One turning vector, and how many ticks it has turned:
The counts run from 0 to 417.
[ 84 126 141 166 187 140 100 117 161 128 107 117 157 119 174 149  79 147
 151 153 152 149  97 142 155 135 122 126 119 147 124 133  83 154 144 129
 124 154 141  99 114 154 107 178 123 115 142 100  83 115 167]	244
[117 141 160 110 145 150  80  94 154  88 151  92 173  87 173  84 135  98
 136 119 145 110 103 156 126 124 114 112 154 127 155 129 126 112 129  86
 123 127  71 143 135 115 105 113 116 161 146  86 120 146 188]	4
[108 135 138 123 130 112 117  84 156 100 162 111 165 112 147  84 119 111
 164  90 152  88 111 126 143 124 100 159 148 150 173 165 137 114 118  88
  96 122  68 151 104 131 122 139 130 149 109 103 142 170 174]	204
[107 144 120 137 187 113  92 122 126 102 150 134 172  78 194 111 103 128
  94 119 162  98 119 124 133 121 112 113  98 146 119 132  96 160  89 104
 138 143  91 129 124 127 117 174 132 134 125  72 112 125 175]	232
[100 154 163 163 151 138 135 116 169 120 156 120  89 126 203 121 130 145
 144 118 162 168  84 141 123 155 133 143 147 143 133 144 114 109 168 119
 109 156 148 102 114 159 115 174 138 116  83 116  80 136 149]	257
[112 148 141 132 169 185 117 135 126 146 119 109 163 129 159 107 106 105
 139 145 144 155 123 156 119  88 126  94 151 119 120 155  90 140 135 131
 150 167 123 100 135 117 115 215 141  98 126 119 119 168 140]	277
[159 153 156 178 150 180 110  88 145  90 136 135  91 133 128  75 151 128
 137 118 190 186 145 141 124 149 123 120 128 125 135 110 114  93 138 129
 148 154 112  98 144 109 122 172  97 139 149 160  93 133 163]	304
[119 142 119 191 173 160 135  78 134 115 112 112 117 163 106  95 147 134
 184 126 171 188 122 119 124 136  99 149 120 160 132 149  90 142 134 125
 130 118 103 124 104  98 124 168 120 175 148 145 133 154 148]	321
[127 176 135 151 173 135 111 108 150 103 147 148 108 110 137  84 124 144
 181 125 183 190 125 103 124 137 136 137 121 138 157 109 111 111 141 134
  87 161  97  85 144 126 111 147 100 138 111 172  80 130 140]	89
[ 85 168 134 128 149 172 114 124 167 162 158  93 195 111 171 135  99 101
 123 135 165 127 129 154 117 124  85 103 121 112 166 146 109 143 137 123
 127 158 107 136 108 105  96 120 141 128 158  94  95 140 175]	414
[134 154 139 100 152  94  99  87 141  82 151 117 188  98 140  91 117 135
 135 114 140 184 118 100 142 109 136 146 117 114 157 137 116  94  91 133
 121 163 113  99 151 129 134 163  80 171 151 152 127 106 173]	84
[ 97 140 142 144 172 143 119 150 140 162 150 126 142 139 178 138 124 113
 108 126 157 156 126 137 147 122 123 115 130 121 120 172  94 130 110 126
 183 129 112 106 115 149 130 211 179 136  83  98 108 139 197]	262
[ 99 106 108 146 173 118 123 136 130 145  99  79 174 128 116 136  97 123
 147 129 124 178 150 115 128 114 105 171 165 129 141 145 127 130 134  92
 129 175 148 120 162 129 102 201 116 125 123 151 160 150 178]	327
[121 118 118 143 206 125 106 138 115 136 121 129 154 128 156 105 123 116
 163  93 136 166 144 104 111 137 130 146 104 126 110 137  79 128 144 126
 117 166 127  97 157 131  84 201 158 140  92 127  79 152 148]	94
[134 129 138 152 191 147  91 115 140 107 140 154 112 142 137  82 133 129
 175 101 159 170 142 124 144 145 130 152 123 120 115 129  85 104 150 131
 128 125 112  89 139 128 106 188 146 148 105 146  58 151 148]	92
[ 97 138 155 186 132 161 119  83 165 120  81 125 104 136 143 120 101 139
 128 121 167 158 125 131 155 127 117  97 138 148 122 123  95 147 131 114
 121 210 163 124 130 145 132 161 121  88 137 127 103 142 166]	27
[139 154 115 158 164  97 129 101 125 112 113 130 151 108 122 100 132 128
  94 128 142 180 147  80 136  81 106 138 136 102 118 150 110 140  91  96
 146 189 127 140 175 126 134 183 116 164  90 149 157 118 183]	313
[129 122 107 135 128 111 155 132 116 167 136 123 157 148 114 114 119 109
 140  95 145 157 185 101 125 122 110 149 134 131 142 170 125 123 117  89
 113 193 129 119 156 124  92 191 132 111  63 144 146 165 167]	343
[125 165 121 182 158 152  92  98 168 121 134 120 151 123 127 112 113 128
 119 150 188 156 134 136 144 131  65 142 114  90 153 121 134 126 136 106
 128 129  92 156 134 104  95 101 103 159 156 133 110 100 190]	167
[153 154 110 139 149 165 163  99 118 136 157 136 150 128 116 115 101 119
 143 124 207 161 133 127 120 145  84 144  83 165 168 152 114 135 115 108
 112 153  79 127  98  82  95 152  88 125 149 139 137 123 132]	351
[139 139 127 160 142 130 114 101 157 137 139 158 159 132 120 155  95 147
 111 138 166 170 131 115 190 174 102 142  74  85 143 133 120 132 132 103
 117 156 119 112 131 145  86 133  98 124 122 127  93  85 203]	379
[126 173 156 125 179 196 120 119 138 147 114 125 144 135 136 103 106 101
 154 146 167 161 116 160 147  91 131  85 155 129 129 154  82 137 136 132
 153 160 116 100 121 129 121 207 145  99 117 141 114 162 140]	276
[138 179 144 143 156 125  97  94 152  79 157 139 117 112 146  91 138 153
 153 128 178 192 117 112 139 130 134 155 125 131 160 111 123  88 128 135
  97 142 104  93 138 132 122 154  82 147 112 166  93 118 151]	88
[132 139 124 145 185 160 144 125 127 141 140  99 147 140 155 113 147 111
 175 125 135 169  96 141 106 150 111 166 138 136 156 167  98 124 168  93
 108  97 104 126 101 114  68 189 137 139  99 108 132 181 144]	124
[125 172 151 111 126 123 121  87 150  95 173 109 181 106 173  93 155 129
 122 140 130 172  93 120 121  83 132 118 154  92 158 157 118 111  97 119
 141 149  99 113 147 125 139 160  93 164 109 116 154 136 167]	283
[121 130 135 135 189 158 100 119 124 125 100 135 138 139 126 125  89 124
 187 128 154 162 131 125 147 121 130 113 111 150 132 134  87 158 122 136
 130 154  99  81 125 124 110 224 103  88 126 135  97 155 132]	77
[158 108 114  98 128 139 114  79 110 109 119 122 184 139 105  83  97 120
 145 104 139 130 162 133 186 121 133 148 140 107 148 148 105 108 138  82
 102 150 133 123 136 130  91 205 116 103 124 144 139 169 161]	358
[138 159 166 148 163 193 128 103 147 128 124 126 127 152 136 100 110 113
 141 146 164 172 104 173 165 107 123 103 160 129 128 160  98 124 142 134
 169 134 112 108 110 141 134 213 133 103 123 139 109 161 140]	275
[ 95 154 162 163 130 109 118  85 148 117 109 144 111 102 155 116 136 145
 163 108 146 146 112 102 170 140 157 123 132 176 156 111  89 158 119 130
  61 175 147  97 107 167 124 150 100 121 132 111 118 163 175]	239
[ 99  99 111 171 199 153 131 118 123 115  85  79 140 149 126 116 114 119
 178 120 145 173 115 123 109 141  97 159 136 171 135 135 102 140 150  96
 136 138 111 130 121 108 100 193 122 147 141 127 142 162 152]	323
[137 181 120 168 146 164 145  89 143 127 179 128 137 142 150  98 158 134
 159 137 161 196 109 136 122 138 105 160 129 123 164 166  91 118 148 129
 102  98 109 120  89 104  98 151 126 164 117 130 121 159 135]	121
[134 123 123 127 188  85 123 121 110 142 128 138 176 126 140 123 123 107
 124 103 132 177 140  76 146 127 127 141  96 110 126 147  91 126 102 113
 141 186 129 110 150 137 122 183 158 181  98 143 116 125 192]	97
[109 157 106 172 114 157 114  86 168 127 145 134 158 157 133 116  77 151
 112 151 191 121 142 148 183  91  75 133 137  99 141 170 129 127 130 118
 131 153 133 139 112 129 126 160 128  87 112 129 121 121 156]	196
[103 123 158 152 155 144  99 110 155 119 133 120 153 122 157 132 137 107
 104 108 163 127 118 118 142 141 104 105  90 117 118 138 105 145  85 106
 173 143  70 143 135 116 125 129 138 175 135  77 103 115 209]	17
[137 111 140 168 193 182 102 116 128  85 108 103 102 134 146  67 132 117
 149  98 159 169 137 136 104 131 122 131 136 134 100 125  99 115 156 109
 155 148 132 123 150 103 100 203 123 140 135 129  93 154 149]	307
[127 152 110 149 172 153 100 120 128 128 154 135 153 112 153 134 114 140
  96 137 185 147 164 156 150 187 101 134  84 123 150 108 111 116 126 111
 119 119 110 127 112 111  79 136 116 133 160  96  93  98 197]	382
[ 64 115 142 176 156 152 125 125 184 124 124 101 128 166 166 152  99 132
 159 124 154 157 100 126 116 130  86 144 124 144 122 173 115 156 132 124
 151 136 118 112 122 139 134 186 128 106 104 102 100 135 155]	45
[111 128 169 146 152 130 103 104 134  99 116 104 120  90 139 116 145 108
 102  92 158 127 128 132 151 161 131 106 147 155 153 116 134 121  92  86
 141 151  83 134 132 140 139 144 112 171 139 102 154 135 226]	21
[103 111 146 152 109 146  97 104 180 135 166 136 159 167 153 149 101 144
 149 117 165 117 136 136 172 141  99 131  93 108 137 148 126 143 113 126
 128 138 108  94 108 147 107 172 104  91 106  91  83 126 178]	212
[121 163 101 173 159 100 136 120 125 120 123 127 151  93 141 116 134 141
  99 133 146 173 147  87 105  84 106 137 134 116 121 135 113 144  90  96
 125 196 125 134 179 108 118 174  98 146  94 138 165 124 176]	314
[ 84 137 165 118  99 124 127  93 156  89 163  86 140 129 157 106 136 135
 136  80 157 161 139 138 120 127 128 152 157 152 179 154 146  79 103 135
 126 164 132 101 121 132 154 159  97 141 145 134 144 135 185]	54
[153 140 115 145 111 149 162  84 131 115 183 132 158 153 149 131 122 144
 111 116 184 173 143 130 128 155  89 166  77 129 156 164 123 130  99 106
 134 126 110 119 108  87  97 168  72 124 131 109 144  99 156]	349
